Each row is where one point has got to under a steady rotation. How many ticks took it there?
The counts run from 0 to 201.
[ 14  12  -4 -47 -46  12   4   8 -18   8  49  -4 -12  -6 -11  -9   3   8
   9  -8 -21 -48   7 -24 -50   8 -39  30 -48 -19 -11  33 -37 -41 -11 -45
 -10   8 -13  12  56  15  40  19  14  48 -36  24  30  -9  18  53 -16 -40
  26  17 -33  26  -1  26  39  -1 -22  -5 -55  64 -18  19   1 -25   6  14
 -22 -16 -11 -52   0  -6]
35
[ 34  39 -15 -27   6  22 -29  -3 -11   9  30 -15 -38 -14 -26  -2   9  31
 -25 -11 -24 -36   4  38 -31  80 -33  18 -39 -10   8  -9  19  -5  -5 -19
 -17  30 -22  38  27  49   3  -9  47  20 -25  13  13 -23 -22 -18  -4 -57
  43  28 -17 -36 -50  21   8 -11 -17  25 -42  67  -7  32  12 -31 -16  33
 -18 -11  33 -30 -18  -1]
90
[ 39 -30   6   6 -37  12   3 -40 -58  -1  64 -34   5  -1   8  25  20 -28
  28 -28 -19   4 -10   3 -18  34 -23  51 -16 -51   6  35 -59  -6 -17 -28
  -7 -16 -31  18  43  -7  12 -14  24  23 -60 -15  23  29  16  72   3 -48
  -1  18  -3   9   3 -10  26  21 -13 -29 -57   8 -28   4 -17  -6  -9  20
  -9 -13 -25 -47  28 -19]
113
[ 24  -9   0   7 -25  33 -42 -30 -56  14  44 -58  24  -6  29   7  34 -11
  50 -14  -3  -3   0  -5 -55  26 -39   6 -18 -17  11  29 -31 -19  -8 -31
 -15 -14 -27  -1  50   3  14  -4  26  33 -34  21  20  50  22  45  -3 -30
  58  15   2   8 -30  38  44   5 -19   3 -10  30 -20  20  13 -37 -42  65
 -32 -12  10 -16  -1 -13]
187
[ 12  -8  -6  12 -34  98 -17 -20 -42  -7  23 -11  -4  -4  11  26  24  11
  -3 -32  -5   8   7  16 -34  47 -48  35 -38 -21  39  31  -3  -4 -22  -8
   6   5 -44  25   5  33 -11  20  33   7   1  47  15   7 -10  13 -18 -53
  24  45  -7 -13  -1  34  19 -32 -33  -3 -36  59 -20  23   6 -12  17  31
 -32 -20   6 -17  -3   1]
100
[ 17 -23   9 -18 -49  26   9 -29 -42   6  35  -9  18  24  -6  21  18  16
  -8 -12   3 -21  17  -9 -55  -2 -17  47 -49 -15   1  29 -52  16 -21 -16
   3  13 -28  34  22  18  38  28  21  19 -35  28  25  -9  -2  31   5 -55
 -13  33 -31   1  11  24  15 -14 -21 -27 -82  36 -20  29  -2 -25  24  -2
 -12 -14   5 -65  24  -5]
30
[ 11  18   3 -27 -12  17   1 -33 -14  16  41 -12 -40  -3 -19 -17 -15   0
 -31 -17 -18 -18  11   7 -17  51 -55  62 -54 -23  -8  43 -30 -13 -45   2
  -1  12 -49   4  12  55   8  -5  32  21 -25  -3  17  -1  -2  -9  13 -53
  29  10 -20 -64 -17  -4  -3  11 -16  33 -63  24   5  46 -12 -27  -5  18
 -28  -2  21 -24  35   4]
93
[  8 -26  11   9 -37  12 -10 -22 -46   7  76  -1  33  23 -19  37  38  -8
   3   3   7   4  11  -6 -43  31 -41  18 -36 -44   0  45 -55   2 -21   0
   2  -4 -23  -6   1  16  10   8  31  17  -6   5  37   6  31  32 -20 -48
  -4  20 -12  12   0  34  50  14  -8  31 -65  56 -13  23 -14 -31 -16  12
 -24 -12  14 -50  51  -7]
151
[ 28   4  13 -13 -24  22  -8  -6 -10  23  36 -44 -29  -5 -14  -1  -7  25
  18 -24  -4 -36   5  14 -20  27  -7  16 -79 -41  -2   1 -29   3 -30  -7
 -17  20 -35  49  21  24  -7 -10  41   7 -38  -2  52   5  -1  35  32 -39
  37  15 -35 -36  -6  17  16 -25 -32 -23 -66  19 -23  44  -8 -18  24  -3
 -16 -27  -5 -77 -16 -21]
166
[ 33 -12  18 -11 -20  23 -29 -28 -61  -7  45 -35  22  -5  15  45  23   2
  52 -22 -22   5   7  36 -35  49  18   6 -32 -50  13  -4 -25  16  17 -34
 -19  -5  -8  64  59 -27  -6 -12  20   9 -37  12  13  21  -3  66  -3 -40
  15  30   0  23 -28  -1  34 -13  -4 -26 -38  33 -41   1  -5  -1   1  15
 -17 -28 -24 -47  -5 -12]
117
[ 12   3 -12 -10 -24  12  12 -22 -56  22  61   8 -31  11  -7  33   3  31
 -56 -26 -27 -15  14  -9 -33  19 -60  44 -26 -14  21  34 -45  23 -36 -12
  12  24 -46  15  20  32  18   8  22  18 -48   0  17 -32   2  38  -6 -42
   3  35  -3 -14  21  17   1  15 -15 -11 -71  47  -7  11   1 -30  19  34
  -6  -2  27 -41   8  15]
26
[ 19  11  29  -7 -29  38   6 -39 -43  22  39 -19 -18 -21  -2   1   1 -27
  47 -15 -14 -12  -3  11  -5  68 -14  38 -42 -53  -8  12 -37 -28 -20 -31
 -21 -22 -33  19  37  14 -18 -37  23  11 -33  -6  27  34   7  17  21 -58
  30   9 -18 -28  -5 -13  31  18 -29   7 -44  19 -36  24 -23  -2 -34  17
 -45 -35 -12 -49   3 -15]
45
[ 27  -4   9 -46 -18  55  12 -30 -46  -6  18  -4 -27   8 -29  -5  29  -9
   5   3 -37 -28  -6  20 -28  65   9  58 -43 -35   5  20  -6 -28  12 -35
 -24 -15 -33  25  44  10  22 -22  18  53 -55  19  -4   3  -4  37   1 -52
  38  25 -29  -1  10 -36  34 -12 -24  35 -40  37 -29  10 -22   4  11   7
  -3 -13 -11 -62  -7 -28]
41
[ 35  -9   6 -11  -2  29 -24 -40 -65   3  46 -18  19  12  -6  47  34  23
  42  -9 -15  -2 -13  19 -39  35  18  20 -18 -38  13   6 -20  24   4 -17
 -28 -11  -1  52  53 -12   0 -11  -1  19 -50  29  27  24   2  78 -12 -47
  28  26   2  22  -5 -30  29 -16 -25 -16 -40  25 -36  -9 -14 -19   0  33
 -12 -34  -4 -72 -29 -15]
116
[ 10   6  10   3  13 -18 -23 -21 -64  29  69  14   7   6 -10  52  40  13
  -6  -8  18  11  35  15 -40  32  13  10  -9 -34  24  14 -23  51  -3  -7
 -28  16 -29  63  44  -2 -24   4   1 -20 -61   3  43  -3  -2  25  -5 -47
   9  16   7 -14  -1  -6  21  23 -24   2 -61  27 -34  30  -3 -31  -3  37
 -22 -25  29 -54 -28  -6]
200
[ 26   0 -17  -4 -14  16   0 -17 -57 -19  32   7   4  27   7  15  28  -1
 -45 -16 -13   3  -4  28 -44  71 -38  35   2   9   1  38 -32  13 -19 -34
  -4  24 -37  -4  15  10  13   9  45  36 -30   5  -1  -9 -27  -3 -38 -47
 -16  61  -4 -23 -48   3  31  55  -6  20 -40  26  -8  37  16 -15 -19  48
 -25   1  35 -19  14   1]
143
[  7  -2   4   8 -26  79  -7 -22 -31  25  17 -28  -6   7  12  11  25  25
  11 -19  -5 -18  -6   3 -36  25 -41  40 -55 -12  29  29 -13   8 -38  -7
  -2   2 -47  19   3  52   6  23  27  16 -19  49  20  11  -5  10  -4 -49
  43  28 -28 -24  10  30  19 -38 -38  -1 -35  34 -18  37  -8 -32  17  29
 -35 -28  15 -49 -12  -3]
99
[  1   8  -3  -9 -34  11 -24  -4 -42 -13  10 -27   6   7  35  -9  17  -9
 -29 -29 -16 -24  27  20 -47  48 -52   0 -17  -2   2  39 -39 -16  -7 -19
  -2  16 -30   1  34  18  16  18  39  29 -18   0  -6  -8 -11  -7  -6 -28
  20  56 -20 -25 -66  59  47  39  -5  21 -17  36 -12  66  36 -15 -41  43
 -45  -2  20  -1  14  11]
139
[  3  17  22 -16  -9  -3 -16 -16 -55   7  24 -42 -42  -6  27  -9   8 -21
   0 -23   3 -10  20  34 -13  47  -6   6 -42 -46   0  24 -23   2  -8 -22
 -50   6 -47  24  48   5 -10 -22  28   2 -54 -40   9   6  -8  17  34 -16
  56  34 -15 -58 -23  -3  34  25 -19  12 -20  -9 -42  65   6 -16 -16  23
 -34 -23  19 -48 -25 -19]
129
[ 18 -10  22 -13 -39  -8 -29 -13 -25  23  47  -7   8   8 -31  28  -3  10
  19  -5 -25 -49  22  46 -33  45 -19 -16 -47 -46 -11   2 -37  21 -18 -14
  -4  23 -22  25  28  -6  22 -27  27   2 -49  -5  19 -18  -3  35  27 -34
  10  19 -38 -16 -47  26  37  22  20  -6 -36  41 -30  20 -17 -51 -39  11
 -31 -28  44 -76  13 -17]
81
[  8 -33  33  21 -11  19 -47 -29 -37  17  34 -43  21  12   2   3  15   8
  17 -12   7  -2  30  45 -25  53 -28  -8 -50 -35  10  32 -29  33 -14  -7
   5  -9 -51   8   6  18  16 -12  36  -2 -22   4  22   9   8  -2  23 -46
  29  23 -23 -37 -44  45  23   1  19  26 -47  14  -5  38  12 -35 -28  20
 -39 -10  41 -27  30  11]
13
[  9   4   7 -16  16   1 -47 -31 -70  -4  44 -22   9  10   8   1  30  16
 -19 -12 -14   7  29  22 -38  54 -10  37  -9 -12  36  35 -27  20  15 -10
  -5 -33 -31  32  51 -17  26  -5   8  36 -79   9   0   2   4  46  -1 -54
  57  17  -6  -9 -10 -15  31  12  12  58 -42  19  -5   9   5 -33 -15  30
  14  17  47 -13   4   9]
194
[ 36   0  -9   7 -11  -4 -31 -10 -34  12  58  13  30  19 -28  54  36  28
  12   4  -5 -16  -2   3 -48  40 -19  11 -22 -14   2  -9 -20  21 -15 -19
  -5  28  -3  32  11  17  15  15  29  20 -28  42  37   0   0  34 -19 -59
  -9  28 -13  28 -29  20  33   0  -9   7 -59  92   4  -1  -8 -31  -3  34
 -16 -17   9 -45  17  11]
153
[ 12  27   8 -50  -3  27 -36 -16 -22  -6  23   0 -12   7 -43   5   9  37
 -23  -2 -23 -32  16  45 -39  54 -24  36 -62  -7  15  10  -3  -2  -2 -11
  -8  13 -25  26  20  36  20  -3  31  16 -29  39   7 -33  -8 -15  -7 -49
  41  35 -38 -17 -23   3  23  -1  -9  64 -49  63 -15  35  10 -21  -5  11
 -10  -6  42 -24   3  21]
89
[ 25  24   8 -56  13 -17 -13 -29 -55 -13  33  -8 -18  -9  -2 -11  30  -3
   5 -12   9  -2  26  23 -34  52  11  30 -42 -43   4  24 -15   1  27 -36
 -52  -5 -14  62  56   3   5 -12   6  20 -58   5   9   1  -9  18  -4 -45
  45  17  -9 -31 -21 -33  38  13 -21  57 -48  -3 -34  46  11   5  -1   9
  -9   8 -10 -31 -29  -7]
125
[ 47 -14   0   2  10 -29 -35 -35 -56  -3  69 -32  25   7  24 -19  57  -7
  18  -4   4   8  14  15 -35  59 -14  25 -17 -44  28  27 -23   9  14 -47
 -29 -24 -13  22  42 -14  11 -14  39  44 -51  14  25  41   3  23 -35 -51
  36  12   5  -3 -44  18  33  19  -4  32 -34   8  -5  34  16 -18 -16  51
  -4   2 -11 -16   7 -14]
192
[ 36   8  -2   4 -26  14  16 -12 -50  25  61   6 -25  11  -7  35  15  29
 -34 -13 -20 -15   6   0 -24  26 -52  42 -19 -15  20   6 -33  32 -41 -20
   3  41 -25  21  20  20   5   9  27   8 -46  -5  32   4 -19  35 -13 -50
 -10  35   3 -14  10  10 -14  14 -27 -58 -56  38 -11  26  -4 -31  26  47
  -1 -17  23 -58  -5   8]
27
[ 35  15  17 -44  -9  13 -24 -12 -20 -13  24 -12 -22  10 -40  -7  18   6
 -11  -6  -3 -18  28  23 -34  58 -17  30 -71 -27  12  27  -2  -9   8 -14
 -26   1 -21  35  14  41   9   6  34  11 -16  47   7 -38   3 -25  -3 -45
  26  24 -36 -45 -33  15  42 -16  -9  76 -60  43 -14  49  12 -14  -2   8
 -26  -9   8 -31  22  -4]
88
[ 42  24   9 -27 -12 -13   3 -26 -21  20  68  -6 -40  -6 -42  14  12  13
 -20 -15   2 -16  -1   4 -20  43  -4  47 -57 -57   3  12 -30  11 -19  -8
 -26  11 -19  52  10  26  -6  -8  36  23 -52   3  32   6  14  24   8 -56
  21  10 -18 -21  16 -32   8   1 -20  19 -80  34 -10  12 -24 -16  24   7
   2  -8  12 -67   6 -19]
162
[ 28 -17 -17   8 -30 -11 -26   1 -45 -11  42 -25  26  32  22   9  55   1
  -8 -13   0 -15  14  15 -62  26 -27  -6 -19 -30  21  27 -13  12  13 -37
 -24  31  -9  23  26 -24  24  20  46  24 -39   1  -1  17 -18  39 -22 -22
  11  55  -7  22 -53  37  50  22  -2  -4 -32  43 -26  46  27  -7 -15  41
   2   4   3 -43 -24 -10]
70
[ 52   1  12 -53  -6  20  16 -18 -13   5  35  -8 -11  12 -17 -37  25   8
  23   7 -30 -50 -17  15 -23  52   8  47 -44 -25 -14   3 -16 -23   3 -34
 -23  -8 -24  23  41  10  26 -10  19  70 -72  15   2  13   2  35   2 -43
  28   9 -43 -16 -13 -31  30  -6 -23  36 -43  31 -13  24 -14  -4  -3  21
   1 -10 -11 -70 -20 -18]
40
[ 29 -42  24   1 -54  10  22 -31 -45   1  59 -18   4  28   3  12  17  -1
 -10 -24  -1 -20  12  -4 -31  -1 -31  40 -39 -48  19  33 -49  18 -18 -23
   5  23 -35  10  23  22  16  15  38   8 -38  18  24   3   6  29 -13 -51
 -25  37 -29   1   0  17  14  -4 -19 -30 -84  18 -23  35 -13  -9  24   8
 -19 -20  -9 -65  23 -28]
29
[ 50  -8 -20  -1   6  -3 -25 -23 -35  -1  55 -22  -3  21   9  -2  14  44
 -51 -25 -19 -27  13  26 -51  50 -46  33 -26   0  40   7 -11  42 -22 -10
  14  30 -26  40  12  19  31   1  49  33 -40  17   9 -20 -23  13 -14 -49
  22  49 -11  -8 -37  45  -1  -2  -9 -10 -57  50  13  45  40 -22  11  35
  15   1  19 -25  -1  15]
22
